One vector is turned by the same rotation once a step. Each row is the vector after some number of steps, and that number follows the row.
The counts run from 0 to 1264.
[-66  26 -12 -12  -8  15   2 -57 -21 -29   4  12   9   1 -36   3 -24 -11
  14   1 -17  36  19 -17   6  -5  20  21  28   9  28  14  13   8 -39 -12] | 112
[-24  -1 -16 -14 -37  39   1 -38  -6 -15  -7  19 -23  19 -20 -19 -11 -34
  15  21 -17   7  44   6  -6  14  25  -5  30  23  40  24  -2  49 -34 -14] | 191
[-33  26   7 -25  19 -28  17 -62 -13 -35 -26   3  18  -7 -32  -4  -4 -29
  17  -8  -9  33  20 -35  16 -23   3  12  42 -15   7  39  -6   8 -22   4] | 1138
[-22   3  16 -40 -11   3 -20 -29 -23 -32   9 -30   4  25 -19 -11  -8 -18
  16  16 -26  31  23 -15   2  15  22 -24  51 -14  33  15  41 -27 -27  24] | 403
[-40   0   5 -25  -3   2 -24 -20 -32 -40   4 -22  17  -9  -6 -18  13  -2
  17   4 -24  56  14  15  19  -8  -1 -19  59 -26  24  34  12   5 -27   3] | 335
[ -6  28 -32 -30 -61 -19  -5 -28 -15 -40  -4  -1  13  24 -15 -17  -6 -17
   6  -4  14  15   6 -26  -2  36  18  19  31  27  16  30   6 -12 -41   7] | 486
[-45  -5  25 -20  17   0 -18 -24 -37  -7 -22 -13  -7  14 -32 -15 -32 -28
  34  -4 -26  26  15 -24  -6  27  10 -18  38 -16  41  32  14   1 -38 -12] | 707
[ 10  12  33 -28 -29 -54  -2 -43 -13 -49 -10 -37  -1  11 -30 -14   2 -29
  21  11  -8  34  -3  -9  16  18  -1  13  42 -17   6  22  -8  -7  -5  -2] | 1059
[-14  -8 -10  -5 -55  15   4 -27 -19 -33  -7   6 -12  19  -6 -22  22 -28
   8  19 -14  16  49   0  -4   2  28  -1  34  19  30  16  37  47 -12  37] | 272
[-59  34 -34 -21 -14  29   6 -51  -7 -25  -5  27   7   0 -23   0 -15 -15
  10   0 -14  29  28 -16   0 -10  14  13  32   9  24  19  14  23 -49  -5] | 111
[-11 -12   2 -14 -38 -26 -14  -2 -30 -48 -10 -38  12 -19 -62 -34   8   1
  26  12 -16  41  13  14  29  22  -9 -13  38 -12  17  13  -3  -5 -18  -4] | 593
[-11   7 -16 -17 -38  -3   1 -31 -23  -2 -33   9  -6  23  -7 -10   6 -29
   6  10  -4  12   8 -20  -3  45  18  -2  35  49  27  45 -22  42 -45   1] | 183
[-17 -20  17  -4  12  -9 -12 -22 -31 -15   7  -6   3   3 -59 -41  14 -28
  25   9 -15  37  18 -23   1  37  32  -1  34   2  29  34   7   1 -31   9] | 66
[-31  20  -6 -32 -18 -16  13 -61 -35 -51  30  -5  27  22 -13 -14 -15 -27
   7  28  -5   5  14 -25  26   7  19 -11  28   3  26  19  19 -22 -20  -5] | 997
[ -5  39 -23 -42 -45   5  11 -55  11 -28 -22  19  -4  29  -6   9  -8 -26
   0   8  -6   4  23 -24  -4   2  22  18  39  34  20  23   1  22 -33  13] | 103
[  8 -15  -3   0 -57 -16  -5 -13 -17 -30 -14 -11  -9  -3 -21 -33  40 -19
   9  15 -10  40  16  19   6  31  14   5  42  21  12  30 -11  54 -19  14] | 1108
[-31   1   5 -36 -11  19   4 -33 -22 -27  -5 -16   4  13 -24  -2 -11 -11
   6  43 -33   4  40   5  28  -2   0 -57  43   6  45   9  15  10 -16  12] | 395
[-44  33   7 -35  -7  -1  -4 -53 -35 -11   0   0  13   9 -30  19 -17  -1
   1   8 -30  23  14 -10  15  26  13 -24  37  35  34  16 -29  -5 -38 -16] | 180
[  4  -3 -10 -18 -61 -22   0 -24  -2 -48  -3 -43  -4  -6 -32 -31  -5 -14
  26  44 -14  24 -11  19  22  26 -13   5  35 -21  14   2   7  20 -19  -5] | 81
[ 21  -3  -5 -35 -43   2  -6 -12   6  -7 -28  -5 -15   3 -37 -20  22 -13
  13  29 -37  14  19   7  -3  41   9 -28  46  14  24  11   0  37 -27  36] | 521
[-21  13  29  -6 -31 -32  -3 -52 -28 -52  23 -17  12 -13 -42 -13  17 -16
  16   0 -19  56  20  10  16 -10  16  16  36 -14  10   4   3   7   3   3] | 1186
[-33  -9   7 -30  -9   5   0 -28 -43 -35   5 -24   6  15 -34  -7 -17 -12
   9  38 -22   8  29  -4  35  12   5 -51  36  13  44  15   9 -15 -18   7] | 396
[-32   7  15  -3 -24   1  12 -30 -17  -7 -53   5 -20 -20 -42   6   7  -9
  17  -1 -41  35  32   7   2  -7   0  -2  37   4  25   4   0  64 -17  19] | 509
[-27  -9   4 -23  -2  28   9 -43  -2 -21 -34   3 -25  25 -37  -1 -24 -39
  15  28 -16  -1  50 -17  12  -7  14 -13  30  14  39  31   5  33 -26  -2] | 320
[-29  29 -12 -27 -13 -10  29 -52 -12 -32 -30  18   6  -1 -53   6  -7 -15
   7  16 -11   7  40 -38  22  -9   9  -5  25  29  17   2   8   8 -15  34] | 1205
[-22  23 -52 -29 -29   6  27 -37   9 -21 -38  21   4  -5 -28 -16 -19 -27
  27  22  -3 -10  14 -26   6   7  -8   3  26  -5  19  17  18  33 -46   6] | 238
[  8  34 -17 -31 -26 -18   5 -40  25  -5 -41   2  -9  -9 -26 -14  -3 -25
  28   9 -24  26 -17 -16 -10  30  -5  23  46 -18   4  20  -5  39 -50   3] | 757
[-30  -3   3 -35 -19  11 -28 -15 -31 -37  17 -26   4  14 -26 -24 -10  -8
  21   8 -21  40  23  -5   2  16  21 -18  45 -12  38  17  38 -29 -31  10] | 788
[-37  34 -53 -30 -27  27   3 -38   0 -15 -14  33   8   1  -8 -11  -6 -20
  17   1  -9  14  12 -13  -3   6   8   8  33   7  22  27  18  36 -52  -2] | 110
[-43  31 -24 -27   0  14   9 -43 -20   1   4  50  18 -12 -34 -16   8 -26
  17  -2 -36  11  35 -16 -10  11  21 -22  34   5  36  14   8  31 -37   3] | 955
[ 13  -2 -14 -29 -80  -8  -5 -12 -25 -36 -12 -10  -5  23  -9 -22   1 -22
  11  16  -4  -3  35  19   4  30   5 -29  38  24  38  20   5  19 -14   2] | 1243
[-40  13 -22 -26   0  17  22 -41 -18   1 -35  21   2  11 -10  -1 -14 -25
  14  23 -22  -7  26 -31   1   8   2 -31  35   9  37  19  21  42 -40  23] | 698
[-31  24  15  -4   2 -48  15 -53 -44 -13 -16  -4  27 -17 -39  -5  18 -12
   6   7 -24  31  -7 -33  20  28   7   3  32  17   9  20 -21  16 -20  13] | 302
[-38  22  20 -18 -25 -37 -11 -32 -49 -19 -25  -8   6  -1 -40   3 -22 -10
  18 -27 -14  32  10  -3   9  26  -6   1  31  12  24  25 -31   7 -26 -32] | 1018
[-22   2 -13 -31 -19  11   2 -44 -10 -56  -1   8   7  21  -7 -18  -2 -34
  12   0   7  19  56  -7   9 -34  19  -7  44  -2  25  43  19   6 -16  -3] | 408
